In the data rows, zero lies at 7.5, halfway between 7 and 8.
Here are some points, each followed by its number:
tensor([ 9,  5,  5,  7,  7,  9, 11,  4,  6,  8,  7,  4,  5,  7,  9, 11,
         7,  8,  4,  9,  7,  4, 12,  4]) 0
tensor([ 6,  8, 13,  4,  4,  5,  4,  6,  7,  6, 11, 12,  9,  9,  6,  5,
        15,  4, 10,  6,  6,  9,  9, 12]) 1
tensor([ 8,  4, 11,  6,  9,  4,  4,  5,  4, 12, 10, 10,  7,  7,  4,  6,
        13,  4,  5, 10,  7,  6,  8,  8]) 2
tensor([ 4,  6, 10, 10,  4,  6,  5,  9, 11,  6, 11,  9, 12,  6,  8,  4,
         8,  4,  4,  9,  8,  8,  6,  4]) 3
tensor([12, 11,  7, 10, 10,  8,  6,  4,  5, 12,  4, 11,  5,  8,  4, 10,
         8,  7,  9, 11, 11,  5,  7,  6]) 4
tensor([ 6,  4,  8,  9,  7,  7,  7, 11,  9,  4,  7,  9,  6,  9, 11,  4,
         5,  9,  7,  4, 11,  5,  6,  4]) 5
tensor([ 4,  9,  6,  7,  6, 11, 10, 11, 11,  4,  9,  7, 11,  8, 10,  4,
         5, 12, 10,  7,  5, 10,  4,  5]) 6
tensor([ 8, 11, 10, 11, 10,  9,  5,  6,  5,  8,  6,  5,  7,  7,  4, 12,
         9,  5, 11,  9,  6,  6, 11, 15]) 7
tensor([ 8, 11,  9, 10, 10,  6,  7,  8,  4,  8,  4,  8,  6,  4,  4, 13,
         5, 12,  4, 11, 11,  8,  5,  4]) 8
tensor([ 4,  9,  9,  4,  4, 12,  8,  7, 11,  4, 12, 10, 10, 12,  8,  4,
        11,  9,  7,  5,  4, 13,  9,  7]) 9
tensor([10, 11,  9, 14, 14,  8,  9,  7,  6,  6,  5,  6,  5,  6,  8, 15,
         6, 11, 10, 15, 14,  5,  4,  4]) 10
tensor([ 4, 11,  4,  4,  5, 13, 11, 13, 13,  4, 10,  6, 10,  7,  9,  6,
         5, 10,  8,  4,  4, 11,  6, 10]) 11
tensor([ 4,  7,  9,  6,  7,  4,  4, 11,  7,  7,  9,  9, 12,  9,  6,  5,
         7,  5,  8,  7,  9,  8,  4,  9]) 12
tensor([ 6,  7,  5,  8, 12,  4,  8, 10, 11,  6,  4,  6, 10,  9, 10,  5,
         4,  8,  6,  7,  7,  5,  4,  6]) 13
New points follow, each followed by the numbers of its three nearest points above, nearest first.
tensor([ 9, 12, 11, 13, 11,  6,  7,  8,  7,  5,  4,  9,  6,  5,  5,  9,
         6,  8,  7, 10, 10,  9,  5,  7]) 8 4 10
tensor([ 5,  4,  7,  9, 10,  6,  4,  4, 11, 10, 10, 13, 13, 10,  8, 12,
         8,  4,  4, 12,  4, 11,  7,  4]) 3 2 12
tensor([10,  7,  4,  4,  8,  5,  8,  6,  4,  5,  4,  5,  4,  5,  8,  8,
         7,  6,  4,  8,  7,  4,  9,  8]) 0 13 4
tensor([ 9,  5,  7,  7,  6,  6,  9, 11,  7,  6,  7,  9,  4,  8, 11,  7,
         5,  6,  8,  4, 10,  6,  5,  4]) 5 13 12
tensor([ 9, 12,  8, 11,  9,  4,  6,  8,  7, 10,  4,  6,  8,  4,  4, 11,
         5, 11,  8, 12,  7,  9,  8,  5]) 8 4 10
tensor([ 9,  4,  6,  4,  4,  9,  5,  6,  7,  6,  8,  6,  4,  4, 11,  4,
         6,  4,  9,  5,  6,  9,  7,  6]) 5 0 3
tensor([ 6, 12,  9, 10,  4, 11,  6,  6,  6, 10,  9,  6,  9,  7,  4, 12,
        11,  8,  8, 12,  4,  7, 12,  6]) 7 0 4
tensor([ 7,  7,  8, 11, 11,  5,  6,  6,  4,  9,  7,  7, 10,  7,  6, 10,
         8,  7,  9, 10,  5,  5,  8,  8]) 7 4 2
tensor([10,  4,  9,  4, 11,  9, 10,  5,  8,  7,  5,  4,  4,  8,  5,  7,
         8,  7,  5,  6,  6,  5, 10,  9]) 0 2 13
tensor([ 9,  4,  6,  4,  5,  7,  7,  4,  9,  4, 10, 10,  4,  7, 10,  7,
         8,  7,  7,  4,  6,  9,  6,  6]) 5 9 0
tensor([ 7,  4,  8,  5,  4,  6,  8,  5,  7,  4,  8, 13,  8, 11,  9,  6,
         9,  7,  5,  4,  8,  6,  8,  6]) 5 12 3
tensor([ 9,  6,  5,  8,  9,  6,  7,  8,  4,  4,  6,  4,  4,  4,  8,  5,
         5, 10, 13,  6, 11,  4,  8,  9]) 5 13 0
tensor([13,  6,  8, 10,  8,  6,  4, 10,  5,  7,  8,  6, 12,  4,  4,  6,
         4, 10,  8,  8,  9,  4,  8,  9]) 12 13 8
tensor([ 7,  5,  6,  9, 10,  4, 12,  4,  6,  6,  4,  9,  4,  6,  9,  9,
         7,  9,  5,  8, 10,  5,  7,  7]) 0 13 8
tensor([ 7, 11, 14, 11,  7,  9,  5,  9,  7, 11,  7,  4, 10,  9,  4,  4,
         7,  5,  8,  9,  9,  5, 10, 12]) 7 12 2
tensor([ 4, 11,  7,  5,  5, 10,  9,  6, 10, 11, 11,  8,  9, 11, 11,  7,
        12,  6,  4,  5,  4,  9,  9,  9]) 9 1 11
tensor([ 4,  8,  8,  4,  7,  8,  9,  7,  9,  4,  9,  6, 11, 15,  7,  4,
        11,  5,  4,  6,  5, 12, 10,  6]) 9 12 3
tensor([ 7,  9,  7,  5,  5,  7, 10,  4,  6,  9,  5,  7,  4, 13,  6, 10,
         9,  9,  5,  4,  7,  4, 10,  9]) 0 4 7
tensor([ 5,  9,  8,  8, 14,  6, 12,  5, 13, 11,  9,  9, 13, 12,  8, 10,
         7,  4,  5,  9,  4, 12,  4,  4]) 13 3 12
tensor([ 6, 10,  9, 10,  4, 10,  6,  9,  7,  8,  6, 10, 12,  8,  4,  4,
         9,  5,  8,  5,  7,  8,  9, 10]) 12 3 1
tensor([12,  4,  7,  4,  9, 10,  4,  6,  4,  9, 10,  5, 10,  4,  5,  7,
         6, 12,  4, 11,  5,  6, 13,  7]) 0 2 8
tensor([10,  5,  9,  4,  8, 13,  4,  4,  5,  7,  8,  4, 12,  4,  4,  9,
         6, 10,  9,  9,  8,  6, 15,  5]) 0 7 4
tensor([ 6,  5,  7,  4,  5,  7,  9,  4,  6,  6,  9, 10,  5,  6, 10,  4,
         7,  8,  4,  5,  9, 10,  5,  6]) 5 3 12
tensor([ 4, 12,  4,  5,  4, 13, 12,  9, 11,  8, 11,  4,  5,  9, 11,  5,
        10,  7, 10,  4,  4, 10,  8, 15]) 11 9 6
tensor([ 5, 13,  8, 14,  7,  4,  7, 13,  8,  4,  5,  8,  9,  5,  6,  6,
         8,  7, 13,  8,  7,  7,  4,  8]) 12 13 6
tensor([ 6,  4,  5,  4,  7,  4,  8,  6,  4,  7,  4,  5,  4,  6,  7, 10,
         7, 11,  9,  8,  7,  5,  9,  9]) 0 13 8
